The rows below come in pairs that one turn or mirror swaps. Which row does each named row swap with?
The rows were stretched afterwards, more along some directions than others.
z_679: [-17  22  19 -31 -36  -3   2  13  13  12  22  38  21  -5  19  -6  18   3
  -9  14  -3]
z_163: [ 15  29 -14  -6  23   9  11  12   9  -7  -4   6  15   3   4  15  20 -10
 -16  -5 -12]
z_253: [  6   9   6   4   5   2 -11   4  20  -5  18  12  15  -6   2  -7  62  -7
   6  -1  -1]
z_415: [ -6  25 -17 -16  16  11   7  -2  13  -1 -15 -10  22  -1  -2   3  19 -11
 -15 -11  -1]
z_623: [ -9 -14   7 -10 -10  -7  -2  -3  17   4   4  11  16 -11   7 -12  47  -2
   9  -6  18]
z_120: [  7 -14   6  -4   0 -12   2  -6   6  -8   9  18   7  -9  -4 -11  53  -3
   4 -10  10]
z_179: [  5  20  -2 -13  14   9  -4   4  10  -8 -21   5  15  -1  -3   7  10 -17
 -12   2 -12]
z_39: [ 21  29  15  -5  31  16   2   5  -6   4  12   5  -2   5  12   5   3   3
 -18 -11  -4]
z_244: [  9  23   9   5  27  23   3  -5  -4   3  32   7  -1   0   4   4  18   4
 -14 -15   5]
z_761: [ -8  -2   6  -7 -19  -5   3   7  15  10   2  32  12  -5  -2 -14  39  -6
   9   4  -8]
z_598: [ -5  38  -6 -38  -5  -3  -6  -4 -15  -5   0  16   2  -2  -6  20 -12 -11
 -23   5  -2]
z_476: [  1  13  -7 -27  10   4   7   4   8  -1 -25   1  13   0   3   2   5  -7
 -15  -3   1]
z_928: [  9  24  -8 -20  16   3   7  -5   3 -15 -18   9  13  -3  -9  -4  15  -4
 -13  -7   0]
z_619: [ -8  31  24 -29 -24  -5  -8  14   1  11  17  55   7   4  12 -21  19  -2
  -5   8  -7]
z_208: [ -2 -15   8  -8 -13  -9   1   5   4  -6   5  21  16  -8 -13 -11  48 -12
  -1  -4   5]
z_546: [  2  25  -4  -5   1  -2 -13   5   0  10  28  19  -1  13  18 -11  19  14
  -9  10  -2]
z_144: [  2   5  -2  -4   5  -4  -9   0  -2  13  32  11  -6   7  21 -10  17  19
   1   4   6]
z_263: [ 14  27   1   3  38  12  -5   0  -5   5  26  -7  -4   5  10  10   9   3
 -16 -17   7]
z_81: [ -9 -18   0  -5 -15  -8  -1  -4   6  -5   8  19  11 -10 -12 -19  46  -8
   5  -5  19]
z_744: [-17   8  12 -33 -31 -10   2  10  11   4   8  30  22  -9  -3 -15  33   5
 -10  -1   8]
z_362: [  1   9 -10 -12   4   1   8  -3   1  -7 -30  -1  11  -1 -15   0   2 -13
 -20  -7   0]
z_639: [-19  30  11 -21 -27  -8   3  12  15  16  28  29  29   5  11  -2  18  10
  -9   9  -6]
z_110: [ 3 12 -8 -2  3 -1 -8  5  4 15 24  7 -5 15 16 -3 11 13 -7  7 -5]
z_50: [ 15  26  10  -8  31  16   1  -4  -7   3  25  -1   0   4  10   5   4  11
 -21  -8   5]
z_343: [-13  24  19 -26 -33 -11  -1   6  -3   0  20  45  19   0  -2  -5  26  -6
 -14   5   4]
z_393: [  3  12  -1 -14   4  -3 -17   6   7  11  36  17  -7   9  26 -18  18  10
   6  10   6]
z_815: [ -8  23  -8 -28   1  -2   4  -3   5   5  -3   2  -1  -6  13  16  -9 -12
 -20  -1  10]
z_555: [  8  38   6 -38   9   1  -7   1  -7   2  15  13  -8   5   9  15 -21  -7
 -16   1   1]
z_204: [  0  13  -1 -15  12  -2 -17   2   6  17  34  16  -6   7  27 -14  30  10
  -2   8   7]
z_13: [ -3  39   3 -32  13  10  -2   1  -4   6  21   9   3  -5   7  25  -2  -2
 -19  10  -7]
z_9: [ 10  45   4 -41   1   2  -8   7 -11  -7  -5  13   2   5   7  14 -15 -18
 -14   8  -2]
z_837: [ 18  22   6  -1  33  14   0  -6 -15  -5  35  -2  -6   0   2  13  11   6
 -18 -17   8]
z_899: [  2 -10   2   3  -5 -10  -1  -5   5  -9   7  23   8  -9  -9 -21  54  -4
  11  -9   8]
z_354: [  5  26 -16  -8  13  10   8  -4   3  -6 -14   9   5  -5  -1  10  15 -15
 -18  -6  -4]
z_731: [-10  27  21 -29 -23  -5  -7  21  10   7  23  41  21   1  11 -14  34 -11
  -4  10   0]
z_956: [  0  11  -2  -6   6  -3 -16   5   3  12  29  22 -12  10  19 -21  24   8
   4   1   2]
z_41: [-11  18  14 -25 -28  -7   9  11   5   3  27  48  18  -4  13 -16  32  -5
  -7  12   1]
z_582: [  2  -4   3  -4 -14  -6   5   4  10  -7  12  18  16  -4 -10  -7  49   1
  -2  -8   6]
z_134: [ -1  37   0 -36  -5   6   7   7  -1  10   4  15   5  -6  17  29 -17  -1
 -23  15  -7]
z_270: [  2  44  -6 -34   6   0  -7  10   1   2  -1   2   4   4  11  19 -16 -15
 -13   7  -6]
z_932: [ 18  20  -6 -15  23   4   8  -2   1 -16 -14   4   9   0 -12   3  13 -11
 -20  -8  -3]
z_564: [  3  16   3  -8  12  -1 -20   9   5   8  36  11  -5  13  17 -19  27   8
  -5   3   5]
z_429: [  0  13  13 -10   2  -4  -2   6   8  16  32  21   9   8  28 -10  28  14
 -10   2   3]
z_558: [-13  27   7 -30 -34  -1   8  17  -3   5   0  40  32   6 -10 -10  19  -2
  -5   4  -7]
z_198: [ -6  26  -4 -24  -4   1  -7  -6  -3   6   2   2  -3   5   8  16 -10 -23
  -5   9   3]
z_888: [ 13  23   9  -5  31  12   1  -1  -3   1  18  -9   2   6   7   5   2  13
 -13 -20   7]
z_124: [  2  25   1 -20   6  11  13   4  14  -3  -6   9  13   3  -5   3  -4 -16
 -12  -2  -7]
z_719: [ -4  28  12 -31 -30 -11  -6  15  -3   4   9  47  16   2  13 -12  24 -10
   0   9   0]
z_788: [  8  36  -6 -31   3  -1   3  -1  -5  -4  -7  -4   8  -7  -4  23 -15   2
 -17   7  -6]
z_403: [ -4 -12  -2   3  -6  -6   5   5  14   5  13   2  13  -2   2  -2  48   2
   8  -5  13]
z_813: [ 19  30  12  -6  35  14  -1  -2  -1   2  24  -1  -3   6   6   7   7   3
 -20 -19   5]
z_853: [-17  28  10 -23 -28  -1  -8  23  17  14  14  34  22  -1  12  -6  33  -8
  -5   8  -4]
z_923: [ -3  37  -3 -29   2   7  -5  14   9   7   6   2   3   4  17  23 -11 -21
 -19   7  -2]
z_588: [ -2  25 -11 -13   3   3   1   0   7  -7 -18   5  15   0  -6   4   3 -18
 -14   4   0]
z_797: [ 11  29  -1 -19  34  12  -9  -7  -6   1  22  -9  -3  -2  11  12   3  16
 -10  -5   7]
z_601: [  0  -6  11  -4  -8  -3  -2   9  16   0  13  30  20  -5   2  -6  51 -10
   3   5   2]

z_639 pairs with z_13
z_208 pairs with z_588
z_50 pairs with z_144

